The rows below fall into families. The same turns and mirrors carry the whole set onto itself and the rows of a family onto each other. For each named row, which other rows are in its family? Write them in the order they are listed.
These 28 rows form 7 families of 4 rows each.
vav: [ 16.1 -22.9   0.8 -49.2   2.2  26.0   6.3  50.7  27.9 -10.9 -24.7  29.3
  26.6 -36.2  16.0 -12.9  12.5 -26.8 -34.7   9.0  38.1  -0.9]
besep: [ 28.5   6.1  18.5  -8.2   1.2   1.7  37.5 -40.9 -12.2 -19.0  24.5 -13.1
 -35.5  -0.9  14.3 -27.0  23.4 -48.8 -24.0  18.4 -37.0   5.4]
pema: [-19.7   1.7 -10.8  11.5   3.1  14.5 -26.1   5.2   9.0 -20.4 -30.7   9.9
  54.2   3.0 -36.1  24.2 -17.3   4.8   2.3   5.0   8.8 -44.3]
Gem: [ 22.5  -9.5   6.4 -49.0  -3.0  31.9  19.9  37.4  27.7  -0.1 -31.8  35.4
   7.7 -47.9  22.6 -13.0  19.9 -16.9   8.3  13.5  34.6 -24.1]
Sogi: [ 10.0  11.9  23.4   9.0 -19.3   2.0  38.5 -33.3 -12.4   3.0  37.9  11.9
 -16.9  37.6   2.7  43.3  25.6  35.5 -30.7   1.2 -26.1   2.2]
suko: [  3.9  14.5  17.8  22.8 -24.6  -3.7  33.5  -3.0   1.3  -5.8  46.3 -11.4
 -21.2  29.4   3.2  28.0  38.7  26.9 -22.5  -2.7 -42.1   5.7]
Rupel: [-15.0  20.9  26.5  20.5 -28.7   8.6  28.9 -21.1  12.5  -3.7  48.9  -0.7
 -16.5  20.3 -19.7  40.0  17.3  32.5 -17.5   9.1 -29.3   9.9]
kosev: [ 48.8 -13.8  18.4 -12.9 -17.4  -1.9  34.1 -22.7  -6.4 -20.0   7.1 -16.9
 -19.0  -4.0  23.2 -24.3  45.1 -39.5 -27.4  26.9 -29.2  19.6]
sodup: [-27.2  13.3 -16.1  -2.6  -2.5   6.5  -6.2   1.7  17.7   3.6 -19.7  52.1
  27.9   0.4 -24.2  39.3 -32.8  10.0  -6.9 -11.4  12.3 -49.3]
Sol: [ -5.5  -4.5 -26.2  11.3 -17.0  23.3 -12.7   6.1  20.3   0.9 -12.7  53.6
  57.0  -7.1 -18.6  36.2 -34.3  -0.4  -9.9   1.2  19.3 -25.7]
lado: [-27.7  -6.4 -12.2  -4.0 -11.5  19.7 -18.0  14.9   0.3   3.5  -5.4  51.0
  35.0  -3.3 -30.5  37.3 -14.4   6.5  20.9  20.6   8.3 -52.2]
Mobul: [ 31.5  -4.2  38.2   1.8 -15.7   3.3  31.0 -41.5  -3.5 -16.1  22.3 -26.3
 -41.3  -4.1  20.1  -5.9  28.6 -41.3 -13.5  27.1 -29.6  17.2]
Domar: [ 33.4  -7.3  -7.7 -23.9  -2.1   9.3  25.8 -30.6  -0.4  -7.2  27.6 -34.2
 -26.9 -16.1  20.4 -32.9  49.5 -37.7 -28.9   9.1 -31.7   6.7]
Fonid: [ -8.6  29.4  32.4  12.0   4.7  -1.0  26.2 -12.9 -10.0  20.7  46.2   0.7
  -3.4  19.5 -12.2  50.0  14.7  21.1 -10.7  19.7 -39.6   7.8]
mobib: [ 45.7   5.5  29.4 -13.7 -13.1   9.0  23.9 -41.1  -9.9 -32.5  29.4  -9.2
 -33.4  -5.6   2.4 -17.4  33.5 -40.7 -33.7  -3.5 -25.0  15.3]
kava: [ -8.4  27.6  31.1  14.5  -0.5  11.9  18.7  -8.3  -9.7   9.9  50.6  24.8
 -31.1  29.8   7.8  43.1  23.9  27.6 -28.2   6.3 -29.0  12.1]
Mobeg: [-14.2 -15.9 -16.4  10.0  -5.3   2.0  -5.8   9.5  23.1   1.1 -18.6  42.9
  48.8  -0.8 -26.1  23.3 -30.0  -6.6  -6.6   9.5  18.6 -58.6]
Figu: [ 12.2  -2.2 -10.2 -53.8   0.8  37.7 -16.8  35.2  12.9  -2.4 -46.1  43.8
  17.2 -17.8   6.2  -9.9  -2.9 -36.6 -20.8   6.7  26.1 -15.5]
mideg: [-13.5  18.0  19.4  13.9  -1.4  17.9  29.6 -12.9  -4.2   1.1  54.7   5.2
 -18.7  32.4   9.9  36.9  32.5  31.0 -25.9   0.9 -36.3  17.2]
gam: [-13.2 -13.9 -16.3   2.7  10.0  16.8  -9.4  -2.5  35.0   6.7 -24.7  59.1
  47.0  -9.6 -16.9  14.7 -24.4   4.8   0.3  -8.2  12.3 -44.0]
mas: [ 40.4   7.5   7.5 -19.4  -7.7  -5.3   2.1 -27.1   4.5  -7.4  33.4 -20.5
 -23.5  12.4  16.3 -39.6  17.1 -49.0   0.7  12.1 -46.7  14.2]
Mur: [ 35.9 -26.5  -8.3 -38.6  11.3  39.6 -10.0  22.4   8.5  -2.8 -36.6  36.7
  22.0 -27.6  18.6 -20.4   7.8 -43.8 -14.1  -8.9  30.4  -2.8]
Veno: [ 20.7 -18.9  -8.6 -36.1  12.3   7.6 -12.6  27.6  23.8  -5.0 -31.5  22.2
  16.0 -30.8  10.0 -42.6  22.2 -30.4 -15.7  11.0  49.3 -10.4]
Sadit: [-15.3  11.1  16.2  20.0  -1.9   9.7  20.6 -16.3   7.5  37.0  22.6  12.7
 -29.0  15.0  -2.9  45.4  52.6  21.4 -23.1  13.4 -36.1   9.3]
Rafiv: [ 13.0 -27.1   4.5 -47.3  -1.8  35.8 -14.2  51.0  22.0  -6.4 -28.2  36.4
  15.4 -33.0   7.9 -12.2   4.8 -30.5 -19.9   6.9  36.9 -12.4]
kizo: [ 30.0  -8.9   3.3  -1.9  -4.0   2.9  29.3 -45.1 -15.1 -17.1  27.6  -9.2
 -33.9   3.6  16.8 -39.2  31.2 -52.5 -20.6   3.6 -26.2  -0.2]
gid: [-14.1 -16.9 -13.4  10.5  -8.4  17.5   1.8   8.3  14.8  -4.7  -8.4  35.5
  46.9  -9.2 -40.2  28.2 -40.2  -3.8  -5.9  19.4   4.5 -55.3]
pokal: [ 14.9 -26.4 -10.3 -40.6 -10.3  19.6   6.7  30.7  11.4  -6.3 -48.3  44.6
  10.9 -41.8   3.7 -21.0 -10.3 -32.7 -29.3  -4.1  29.1  -1.3]

Same family as vav: kava, kizo, gid
Same family as Sol: Sogi, mobib, pokal
Same family as Veno: lado, Domar, Fonid
Same family as Mobul: suko, Figu, gam
Same family as besep: Mobeg, mideg, Rafiv

